The rows below come in pairs that one turn or mirror swaps. Which row does each named row swap with?
til: [  3  28   4   9  -6  24   6 -15 -14   6 -11  13  -5  -9 -24  -4  23]
mepel: [ 13   7  -1   3 -24  20  11   2   2  -1 -11  10  -6  -3 -21  -4   3]
rukeb: [ 14  10  -2  11   4  23   2  -5 -16  -4 -14  13  -5 -11 -25  -1  19]
nulud: [  3  19  10  14  -4   9  11  -7   6  21  -3  13  -2   7   7 -13  18]
Mozev: [ -4  11   9  11  11  15  -1 -15   4   8  -7  12 -16  -7  12  -5  10]
degiz: [  1   6  -2  20   1  24   6  -2  -9  16 -20  14  -7  -3 -25   6  13]
mepi: [ 16  23  -1   7   4   0   9 -11   3  10  -9   2  -1   4   8 -12  19]
Rarun: [  7   9  -8   1  -3   9  12 -16   6   4   1 -10 -12  -7 -10 -23   9]
med: [  2  25  12  11  -6  11 -10  -8   2  -3 -16  19   0   7  -2 -18  12]
gon: [  2  -5  -3  26  -2  21  -2   0  -6  10  -7   0 -14  -6 -21  -3   6]
Naki: [  0   6  -7   0 -15  12   2  -5  -2  -6 -12   0 -16 -17 -14  -5  -2]
Popi: [  6  18 -10   8  -5   5  -5   0  -7  -7   2  17 -14 -13 -15  -7  27]
Keru: [  4  14  20  19 -10  11  -7  -4  -3   6 -20   3  -3 -11  -7  -5   0]
Zug: [ 12  18  -1   5  -3  -1   6  -4  -1  10   1  -6   9   1 -19 -15  10]
dokap: [ 16  25  11   9  -3   7 -12 -18   7  -1  -7   3   3  -9  -8  -3   9]
megel: [ -3  18   6   0 -14  11   6  -6 -14  15  -3  13 -18   2 -16   2  20]
Pida: [ -4  -7  -8  18  -8  13   9   2   7   5  -3  10  -7   3   7 -16  12]
fer: [ -2   3 -16   3 -14   7  -5   0  -2   1  -2  15 -16 -12 -23  -4  12]
lin: [  7  23   0  19   2  28  13 -12   1   8 -12  12   9  -6 -13 -19  20]
Disu: [ -7  -5  -5  -3  -4   6  12 -16   5  13 -13  12 -10   7 -18 -10  16]
Tovu: [ -6  10   6  15  -3  12 -10  -9  -7   2  -8  -4   2  12  -7   5   9]
Dib: [  5   8   0  16   7   6 -13 -13  -1   1 -12   0 -18  -5   1   5  10]
per: [ -2  18  -5  18   6   5  -3  -9  23  -3  -6   6  -5 -13   2  -9   8]
Biz: [  1  10  -7  19  -6  10  -3  -6  12  -3  -4  16   3  -6  11 -18  11]
davo: [  6  16 -11   8  -7   6  -4   1  -7  -6   4  18 -11 -11 -10 -13  26]
pebug: [ -2  11   8  24   4  10  -3   1  -3 -11 -11  19  -2   4  -1   0   5]
sezuk: [  2  17 -11   6  -5   9  -4  -4  -6  -7   3  16 -15 -13 -12 -10  29]
Kof: [-11  17   8   8  -4  11   4 -13  16  10  -3   0  -5  -7 -29 -15   9]
bul: [ -2   8  -1   2  -8   3   3   2   6  16 -10  14 -12   8 -28 -12   5]
fes: [ 11  13   2  19  -5  12  -4 -18  19  -1  -4   9   7 -10   0  -7   5]
mumuv: [  8  14  -1  13   5  24  -1  -4 -16  -3 -16  10  -4 -12 -23   3  18]
vikan: [ 14  17   6   5  -1   1  -3 -17  -6   1 -19  19  -1  -4  -1  -9  22]
Las: [ -1  13   9  19  -3  11  16  -7   7  23 -10  11   1   8   3  -9  13]
Risi: [  3   5  -4  20  12  25  20  -7  10  10  -9   5   5  -1 -11 -15  14]
veses: [ -1  12  -6   3  -4   7  18   3   2  -5   4  11  -3  -1 -28 -17   5]
zun: [  3   8  16  16  -9  22  14 -10   6   5 -15   7   9  -4   4   0  14]
figis: [ -5  -6 -10  18  -6  10   7   4   5   5  -1  14  -7   2   5 -13  13]
gofus: [ -2  -2   1   2 -10  14   4 -12  11  12  -5  -6  -4   2 -19  -2  -2]
mov: [  8  19   0  25   3  21  -2 -13   2   0   2   2  -1 -11 -14 -22  19]
pim: [  3   1  -8   3 -17  15  -2 -14   2   0  -2   5 -10 -12 -25   3   2]
vatub: [  5  12   1  -8  -2  11  11 -10  -5  12  -1   7 -22 -17 -13 -13   7]
guvok: [  3   7   4  24   2  19  18  -8   4  25 -16  11   1   3  -8  -6  11]
vila: [  4   0  -5  21  13  26  15 -10   8   6 -11   9   5   2  -9 -14  16]
mupa: [  5  20   2  21   1  16  -1  -8  24  -3  -5  20   3   3 -10   1  18]
val: [  0  -7  -9  16  -6  10   8   4   6   6  -6  11 -10  -1   8 -15  11]
Resu: [  3  15   4   2  -6  12  13  -7   4  10  -3   9  -3 -15 -30   8  23]
gire: [  0  26   7   3 -11  13   5 -10 -16  11  -7  14 -12  -4 -22   0  23]
Pini: [ -4  11  -7  -4  -6  11   3 -11 -10   7 -10   1 -19  10 -12   4  16]

bul is swapped with med
fer is swapped with Biz
megel is swapped with nulud
gire is swapped with Las
til is swapped with guvok
Pida is swapped with Popi

